In the data rows, the value 128 means zero.
Here are some rows, each followed by its group. Rows of different groups can look alike.
[112 104 121  94 139 119 176 153  89 128 127 106 103  92 136 142 119  94
 130 113 151 139 109 130] z994
[116 168 136 132  86 191 125 157  89 101 113 122 100  70 152 145 113 149
 134  83 143  88 107 114] z449
[ 92 122  99 115 175  77 114 154  93 136 148  47 112 146 120 134  99 111
 134 190 155 175  96 155] z52
[133 188 118 175  53 189 109 123 137  63 117 162 114 131 149 131 129 163
 152 159 110  62 120 120] z658
[ 87  86  86  79 184  72 102 176 105 164 153  76 150 129 125 138  92 114
 122 177 150 195  99 149] z52
[199  95 113 123 115 155  90  37 185 139 131 157 140 192  96 108 153 141
  89 113 103  89 193 126] z978
[ 90 125 162 119 126 128 148 166  95 102 118 122  97  77 155 133 139  82
 169  92 145 118  62 108] z994
[105 158 121 130 108 154 110 175 106 126 136 142 101 101 141 138  96 137
 162 158 136 127 108 107] z658
[127 153 132 146 108 142 116 134 146 110 125 164 140 117 145 126 137 140
 127 119 114  82 118 117] z835
[144 118 110  88 172 107  70 118 126 161 155 132 100 180 127 141 121 145
  80 133 115 156 175 125] z463
[131 153 121 126 127 133 151 146 139 125 124 146 121 127 148 140 125 130
 134 125 127 108 102 126] z835
[119 181 145 169  88 158 149 171 121  95 124 134 122  81 161 130 125 132
 170 103 126 116 106  98] z658
[126 106 103  95 161  98 105 124  99 156 136  94 104 138  99 144 112 132
  97 123 128 145 138 126] z463
[ 84  98 128 103 191  41  94 143  48 154 161  43 125 137  97 132 110 101
 114 164 167 173 129 158] z52
[ 98 134 140 127 141 100 122 147 110 112 135 129 124 115 153 117 133 107
 149 160 129 113 123 120] z835
[121  88 124 131 152 109 130 128 114 150 140 117 130 154 122 125 119 123
 115 154 151 149 141 148] z463
[128 200 144 184  77 134 129 127 139  95 123 146 151 144 160 123 149 160
 174 182 117  69 118 131] z658
[ 99 128 116 101 157  90  85 146 107 136 140  81 151 110 114 131 121 110
 133 125 137 172  97 133] z52
[ 97 112 143 141 148  86 114 156  93 152 147 108 101 138 114 119 109 110
 144 160 141 165 134 126] z52
[ 93  97  87  70 196  67  96 149  73 165 162  12 107 149  82 159  76 116
 115 126 154 204 113 143] z52
[154 148 105 120 137 122 136 130 148 127 140 138 122 136 149 125 138 139
  97 115 119 126 111 125] z658
[119  90 102 111 164  73 130 133 127 152 152 102 173 162 107 111 120 123
 112 160 136 136 147 157] z463
[187 135 147 147 117 151 135  68 190 122 116 161 116 165  93 115 159 145
  89  57  90 115 185 119] z840
[104 110 108 105 167  85  99 164  88 150 139  90 106 134 119 139 100 110
 122 155 149 156 117 135] z52
[129 170 145 148 126 158 131 145 133 131 126 155 107 118 165 134 141 130
 134  94 123 113 121 106] z835
[133  67 108  97 155  97  94 119 117 165 146 154  90 168 116 143 106 140
  91 127 129 133 146 140] z463
[197 133  90 106 148 134  88  72 181 172 140 127 121 165 103 127 130 153
  53 114 105 157 203 150] z978
[209 119 104 119 126 133  96  33 188 150 129 164 147 203  95 122 169 181
  58  80 100  73 203 132] z978
[113 124 144 107 122 138 163 134  81 110 114 107 133  91 118 133 128  92
 139 117 153 130  80 117] z994
[134  85 120 100 146 131 110  96 132 145 114 128 104 140  96 146 141 121
 111  95 135 129 148 129] z994
[139 167 120 127 110 143 130 119 121 115 117 136 116 131 154 141 131 133
 133 106 129  94 121 120] z835
[105 158 148 169 125 159 127 165 131 100 116 150 116  94 156 124 127 131
 163 131 126 132 153 108] z449
[173 150 124 143 113 144 141  75 179 139 124 141 125 159 118 109 137 140
  90 132 109 128 176 134] z840
[136  98 122 109 129 115 150 125 136 130 131 138 149 130 128 118 142 118
 118 116 134 117 126 145] z840
[131 134 149 151 103 119 130 108 160 101 118 152 132 129 136 114 156 126
 136 112 122 113 134 143] z835
[114 178 128 174  97 147 131 151 121 113 127 147 142 124 170 127 133 140
 160 176 127  74 114 126] z658
[129 156 174 226  58 152 125 113 147  96 100 189 171 126 168 104 149 149
 175 149 121  51 129 133] z658
[104 126 111  81 138 131 182 149  92 121 113 130  93 100 149 151 126 102
 140  80 136 143  77 105] z994
[119 140 115 128 134  85 131 122 109 139 117  99 172 135 100 119 137 117
 132 195 138 119 129 153] z840
[125 136 130 139 158  66 110 133 117 146 149  97 120 166 122 131 114 148
 106 142 132 158 136 150] z463
[103 126 131  89 151 149 171 155 113 121 113 138  99  76 136 130 114  80
 135 103 150 152 110 111] z994
[181 113  94 103 154 122 112  85 168 164 143 122 148 184  75 130 118 160
  66 112 102 153 198 131] z978
[ 89 119 113  96 175  96 131 171  76 155 139  63 104 105  84 142  95  97
 126 130 153 183 101 124] z52
[ 89 111 108  90 204  49  87 151  57 189 147  44  87 165  75 138  92 104
 109 136 153 189 121 128] z52
[ 73  78 111 105 170  65  90 173  77 169 155  64 117 136 108 146  97 111
 127 180 149 173 108 146] z52
[138  84 116  83 178  90  90 116 117 164 141  97 117 165  97 132 110 126
  95 119 139 165 138 139] z463
[117 167 108 154  76 154 129 138 117  97 122 140  92 135 151 133 115 143
 146 154 136  87 114 129] z449
[123 152 144 187  84 146 152 144 128 110 103 129 141 122 148 132 134 136
 167 158 136  86 114 120] z658
[194 114 140 142  99 161 123  51 186 113 117 179 145 170 127 113 176 140
 106  87  98  97 154 134] z840
[103 106 137 108 143 124 177 138  95 124 118 103 130  73 125 132 139  99
 143  66 138 148  91 131] z994
[110 118 150 147 125 140 180 131 138 119 112 154 119 132 137 132 139 126
 164 112 128 123 129 107] z835
[128 147 152 177  83 156 112 139 137  90 121 154 129 114 138 122 132 161
 155 143 116  72 132 116] z658
[193  93 109 132 126 141  88  53 174 133 136 147 155 191  84 120 127 154
  87 110 105 123 207 148] z978
[197  99  97 112 140 147  77  73 202 137 146 142 169 168  79  98 138 158
  63 124 105 136 193 163] z978
[131 108 138 118 161 104 124 119 134 147 133  90 153 141  79 114 139 106
 114 146 153 147 136 152] z840
[109 121  97 118 152  82 117 147  88 153 149  44 109 137  95 169  90 144
 113 107 137 150 120 123] z52
[119 150 157 157 120 107 185  92 124 139 116 140  95 141 122 106 158 116
 139 106 121 125 149 113] z840
[104  96 123  96 136 130 167 135 108 120 118 126 113 101 128 138 132  99
 141 132 143 116  92 129] z994
[142 110 122 106 160  98  90 130 131 151 140  72 137 158 129 137 106 119
  95 116 124 189 145 120] z463
[117 177 169 195  80 131 144 140 137  91 121 155 149 103 153 116 143 139
 156 109 124  91 121 113] z658
[135 109 151 162 111 106 134 118 131 119 120 146 147 162 156 111 156 144
 145 160 117 105 113 122] z835
[107  98 129  91 134 137 160 153  98 125 128 118 143  94 131 129 122 122
 125 108 146 123  91 123] z994
[117 188 156 172 104 166 150 149 126  80 111 147 129  82 171 117 142 111
 167 107 129 115 103 125] z449
[134 134 160 145 116 141 141 117 139 106 111 113 139 112 147 117 151 110
 149 114 121 127 122 136] z449
[128  64 123 124 148  87 126 109 148 143 134 128 177 119 119 119 140 124
 120 152 128 134 138 171] z840
[191  68 112 129 128 117  66  57 184 164 138 139 152 204  84 115 138 158
  86  91 101 114 173 159] z978
[ 97 157 150 139 110 141 156 160 100 124 117  96 131  85 139 119 125 122
 163 115 150 134 104 103] z449
[140  95 126 102 159 126 159 116 136 136 124 140 121 122 112 125 136  96
 123  79 131 160 124 128] z994
[125 163 103 106 127 145 131 116 112 130 131 116 100 122 118 141 134 124
 129 121 121 114 126 123] z835
[ 97 119 146 101 153  89 168 144  93 125 131 108 162  88 123 126 140  79
 134 114 141 147  96 135] z994
[107 125 129 114 138 143 105 151 100 130 126 130 113 109 126 133 108 111
 126 131 151 125 136 128] z835
[194 100 118 146  98 150 145  70 187 139 124 155 148 170  93 110 148 180
  79  68  98  89 171 137] z840
[178 112 160 141 105 152 158  55 173 115 115 173 129 153 111 114 179 153
 122  66  97  81 180 111] z840
[ 88 120 158 103  96 149 189 156 108  91 106 119 103  85 154 147 130  73
 172 111 150  97  71 103] z994
[108 102 152 127 122 136 179 132 111 110 110 158 118 107 141 139 144  93
 145 116 144 106  98 120] z994
[105 130 127 128 166  95  57 147  83 139 132  80 165 105 125 120 123 110
 136 141 143 172 115 152] z52
[191 157  90 125 148 134 101  96 157 144 141 120 115 165 117 123 132 158
  71 128  98 156 159 129] z978
[ 98  96 132 113 140 122 130 155 110 119 133 128 132 114 141 125 110  99
 164 175 138 138 108 126] z835
[104  76 131 129 154  71 102 159  98 141 149  95 148 141 120 129 101 129
 126 164 145 170 107 158] z52
[174 138  98 111 156 151  78  92 166 166 145 125 100 141 103 126 112 152
  65  89 109 158 184 139] z978
[103  72 119  95 157 100 147 161  91 147 143  82 151 124 122 150 103  91
 138 158 157 161  97 152] z52
[165 118  99 114 138 133 120 102 140 144 149  99 111 140  97 131 102 136
  92 115 135 138 127 149] z840
[135  84 130 110 147 120 124 107 123 146 133 103 141 111 102 120 125 104
 106 122 140 148 144 149] z840
[126 133 106 128 130 128 155 130 136 120 132 135 124 135 118 144 126 137
 125 143 112 136 127 139] z835
[203  96  95 108 130 136  99  60 179 154 150 153 136 190  89 108 138 168
  55  95 102 125 219 131] z978
[142 141 115  99 155 113  69 109 135 150 133 118 113 158  99 132 128 140
  95 134 113 166 141 124] z463
[139 155 117 156 108 135  75 123 131 122 132 132 101 154 138 133 116 151
 122 150 122 101 151 117] z658
[ 99 130 146  84 138 130 192 154 100 112 123 141  60  71 142 145 128  86
 167  85 133 151  74  79] z994
[121 146 112 148  90 144 147 140 142  94 117 127 182  85 158 124 136 139
 167 165 133  87  80 147] z449
[118  91 117 101 164  91 107 139 114 149 144  95 102 161 116 124 114 132
 107 126 132 160 141 120] z463
Group z994 spreads out most along one direction. Which 3 other groups' directions of most spread are closest to that one, closest first?
z978 z463 z52
Which 3 other groups have their centres nearest to the centre of group z835, nearest first?
z449 z658 z994
Which 3 other groups have their centres nearest to the centre of group z994, nearest first?
z835 z449 z840
Which 4 groups are nearest to each row below, nearest first, going by the average distance to the group's rows?
[173 138  99 121 130 165 113 109 166 142 135 161 126 130 125 127 128 148
  96 101 123 132 157 141] ~ z978 z840 z835 z463
Which 3 other groups have their centres nearest to the centre of group z978, nearest first?
z840 z463 z835
Which 3 other groups have their centres nearest to the centre of group z658, nearest first?
z449 z835 z840
Which 5 groups are nearest to each row below, nearest first, going by the distance to the group's nearest row?
[212  89 131 136 128 139 112  47 185 140 130 160 112 193  85 113 150 174
  75  66  98 128 212 128] ~ z978 z840 z994 z463 z835
[142 114 123 105 153 118 140 132 140 120 119 117 140 132 117 134 136 111
 117 124 124 157 114 130] ~ z840 z994 z835 z658 z463
[169  67 111 125 154 135 107  75 169 156 131  93 137 177  68 115 121 146
  81  88 113 163 219 139] ~ z978 z994 z840 z463 z835
[124  82 116  86 192  72  99 113  93 169 143  78 130 163  90 131 116 128
  91  93 123 181 148 128] ~ z463 z52 z840 z994 z978
[ 80 106 130 126 182  81  80 163  95 156 143  89 139 137 151 124 113 109
 148 197 155 189 124 166] ~ z52 z463 z835 z840 z994
[215  54 125 126 127 134  85  46 211 136 128 160 159 195  91 110 154 153
  80 105  97 123 174 159] ~ z978 z840 z994 z463 z835
[108 126  66  73 163 123  80 169 105 150 139 100 129 111 120 144  90 131
 108 162 143 193 113 153] ~ z52 z463 z835 z840 z994
[112  72 169 100 126 141 184 152 136 105 117 152 129  92 127 118 130 107
 140  98 149 138  96 147] ~ z994 z840 z835 z449 z463
[167 102 137 143 117 142 129  94 177 141 129 165 177 117 132 109 141 148
 122 162 112 123 152 159] ~ z840 z835 z449 z658 z463
[128 151 113 135 158  93 125 132 124 141 142 107 124 159 135 114 112 138
 120 179 129 169 127 135] ~ z463 z52 z835 z840 z658
[140 103 131  96 149 148 107 135 136 154 146 120 123 120 110 118 107 111
 124 114 129 172 140 128] ~ z840 z994 z835 z463 z52
Group z463 spreads out most along one direction. Which 3 other groups' directions of most spread are closest to that one, closest first?
z449 z840 z658
Which 4 groups are nearest to each row below, nearest first, going by the distance to the group's nearest row?
[177 128 105 136 119 169  87  77 167 134 132 135 141 155  97 127 123 155
  86  91 114 123 187 135] ~ z978 z840 z994 z463
Which 3 other groups have their centres nearest to the centre of group z840, nearest first?
z835 z463 z978
Group z978 spreads out most along one direction. Which 3 other groups' directions of most spread are closest to that one, closest first?
z658 z840 z835
Which 5 groups are nearest to each row below, nearest first, going by the average distance to the group's rows?
[130  57 120 111 171  73  80 121 131 130 150 120 150 169 112 125 132 113
 113 166 131 138 142 174] ~ z463 z52 z840 z835 z978
[ 96  89  85  56 209  61  74 149  85 182 160  38 123 143  90 156  84 115
 111 177 152 212 119 137] ~ z52 z463 z994 z835 z840
[190 140 113 118 145 145  92  62 168 159 141 151 116 169  78 110 132 138
  56  98 106 135 203 138] ~ z978 z840 z463 z835 z658
[140 138 127 143 105 130 144  96 144 113 120 177 120 133 129 104 151 123
 122 173 126 100 149 138] ~ z835 z658 z840 z449 z463
[179 155 109 123 137 117  94  76 181 178 147 135 120 182 110 109 122 155
  84 136 108 133 196 150] ~ z978 z463 z840 z835 z658
[112 179 116 124 130 135 132 148 110 134 128 132 103 108 152 130 124 123
 125 156 148 134 105 137] ~ z835 z449 z994 z658 z463
[138 121 120 119 172  76 114 116 123 167 131 111 144 172 109 127 127 136
  92 147 119 146 156 140] ~ z463 z840 z52 z835 z978
[107  93 118  99 168 100  89 132  93 152 143  61 129 131 109 149 103 104
 100 131 141 195 140 141] ~ z52 z463 z994 z835 z840
[102 115 165 163  95 145 167 136 140 102 109 147 165  91 154 138 148 119
 177 172 138  87  86 130] ~ z449 z658 z835 z994 z840
Which 3 other groups have their centres nearest to the centre of group z463, nearest first?
z52 z840 z835
Which 5 groups are nearest to each row below, nearest first, going by the distance to the centre of the group?
[193 128 132 111 139 160 166  55 195 139 138 164 115 155 113 106 143 118
  79  64  93 151 184 139] ~ z978 z840 z835 z463 z994
[196 134 139 147  96 178 134  44 180 129 112 186 145 184  97 112 170 148
 106 115 108  81 176 114] ~ z840 z978 z835 z658 z449
Which 4 groups are nearest to each row below, nearest first, going by the distance to the centre of the group?
[154  97 101  96 171 101  90  97 145 164 148 129  99 192 116 128 126 121
  77 144 124 157 169 150] ~ z463 z978 z840 z52
[ 99  85 169  94 138 123 161 147  85 122 105 139 116  85 159 137 141  74
 174  97 138 146  64 107] ~ z994 z835 z449 z52
[125 130 138 143 129 145 151 137 129 132 127 141 109 108 118 127 122 115
 116  84 124 152 131 114] ~ z835 z994 z840 z449
[110 161 148 169  84 180  93 141 114 110 115 134 140 112 154 132 121 156
 170 133 127  80 141 109] ~ z658 z449 z835 z840
[154 120 129 123 122 136 177  99 154 135 122 154 148 133 117 135 161 138
 124 120 119 105 149 124] ~ z840 z835 z658 z449
[160 137 116 136 119 144 137 104 167 136 131 137 147 134 124 121 137 138
 115 140 104 128 147 153] ~ z840 z835 z658 z978
[ 95 133 127 141  98 130 182 156 114 102 116 102 175  88 149 125 130 116
 163 152 148 120  92 138] ~ z449 z835 z994 z658
[111  85 127 108 153 119 125 147 124 143 141  83 125 142 129 127 113 105
 127 133 141 169 133 117] ~ z463 z52 z994 z835
[117 169 125 178  71 174  97 148 130  83 127 159 103 118 155 139 124 162
 178 186 128  82 128 115] ~ z658 z449 z835 z840
[126 179 125 155  85 159 165 146 147  93 111 164 133  90 168 133 133 148
 157 111 116  89 108 112] ~ z449 z658 z835 z994
